In the data rows, the value 128 means zero.
Some points, one per row:
[111 108 114 120 129 133 146 143 146 140 132 118]
[113 111 104 112 122 133 144 151 148 148 139 124]
[109 128 148 162 164 164 146 128 108  93  93  97]
[106 140 175 200 204 186 150 116  76  60  53  74]
[142 149 143 140 131 122 109 106 109 120 130 134]
[122 116 105 105 110 124 135 144 150 147 146 137]
[118 110 116 116 123 130 136 145 140 136 134 126]
[143 149 149 139 137 122 118 107 112 117 120 130]
[130 145 159 161 151 143 121 111  97  95 107 118]
[149 147 137 126 118 115 111 109 115 124 134 145]
[150 147 143 127 119 105 102 108 113 126 138 147]
[139 149 150 153 142 135 122 111 107 103 114 126]
[118 143 174 186 185 169 143 112  83  74  70  92]
[126 135 152 158 153 149 136 116 109 102  98 107]
[ 93 124 152 173 184 179 157 137 104  83  78  81]
[133 140 143 140 136 135 127 121 112 117 116 122]
[195 182 158 125  98  68  61  70  98 126 159 182]
[102 105 119 131 143 153 150 151 137 130 117 109]
[113 100 103 105 116 131 144 156 153 147 135 126]
[118 114 115 118 127 135 143 142 142 138 129 121]
[107 147 174 192 198 176 145 113  81  64  58  81]
[114 104  98 102 119 128 147 156 155 154 142 124]
[123 114 108 111 110 123 129 143 144 145 142 138]
[111 101 102 101 111 126 139 151 154 155 144 130]
[113 109 109 114 122 134 138 147 147 138 131 126]
[117 107 102 106 111 123 138 154 154 155 146 133]
[105 130 154 175 175 171 151 122 101  86  78  90]
[118 131 138 147 152 152 139 128 117 104 100 104]
[145 159 159 156 149 132 111 103  92  95 112 125]
[122 136 144 148 142 137 129 124 112 113 114 119]
[ 91 114 150 176 185 182 165 136 106  80  66  69]
[175 180 172 151 122  98  81  80  85 109 130 158]
[199 199 179 147 111  77  57  56  72 104 146 174]
Then 24 other points, each followed by its number:
[117 108 103 103 117 126 144 149 157 150 138 130] 0
[105  99  97 107 122 139 156 156 160 149 134 118] 1
[113 110 110 115 128 132 143 141 145 136 133 120] 2
[ 67 102 147 188 215 211 194 155 105  64  45  39] 3
[134 157 168 164 154 142 122 103  89  93 101 119] 4
[115 131 147 159 158 154 146 130 108 101  97  97] 5
[175 154 130 110  92  82  86  98 120 150 165 179] 6
[107 111 111 124 134 144 145 149 140 136 121 113] 7
[119 116 108 113 114 127 136 144 148 147 138 134] 8
[139 143 148 144 136 125 117 112 112 111 126 135] 9
[117 116 109 117 123 127 135 140 147 144 133 129] 10
[100  91  98 111 133 150 157 164 154 145 123 111] 11
[128 118 107 106 114 117 128 142 144 150 141 133] 12
[111 106 115 117 132 141 148 146 146 134 124 114] 13
[170 158 135 111  92  78  81 102 120 144 165 174] 14
[113 106 113 122 128 137 148 150 141 139 129 114] 15
[116 113 110 121 124 133 145 147 145 140 132 123] 16
[126 118 107 111 115 123 129 143 144 146 141 137] 17
[101 109 112 129 138 147 156 148 143 131 119 109] 18
[124 111 106 112 118 122 132 144 144 149 143 134] 19
[109 108 111 122 126 140 148 149 142 139 130 121] 20
[128 119 110 106 103 117 128 136 146 155 148 140] 21
[153 145 135 123 116 109 104 112 117 133 143 152] 22
[146 151 145 139 133 118 115 110 112 113 127 137] 23
Which of these numbered points is nearest to each point below by angle, seen from the average point of the first points? Its number follows each.
[128 120 109 104 107 117 129 137 152 156 154 139] > 21
[128 150 161 164 154 140 128 107  99  97 102 111] > 4
[176 164 149 126  98  83  84  93 107 130 153 169] > 14
[132 137 148 146 148 135 125 120 112 106 108 116] > 4
[129 149 160 166 161 151 128 107  95  85  91 105] > 4
[127 140 146 151 149 145 129 120 106 106 107 115] > 4
[135 144 151 149 142 127 117 108 109 107 119 124] > 9
[111 103  97 104 121 136 144 154 158 148 140 125] > 2
[125 114 106 107 106 117 127 142 146 149 150 137] > 17
[118 110 108 107 120 131 138 150 147 149 141 125] > 0
[130 118 111 107 106 114 126 142 150 149 146 141] > 21
[129 139 143 146 148 141 126 121 114 106 108 120] > 4
[119 135 148 154 154 150 132 117 104  96  98 106] > 5
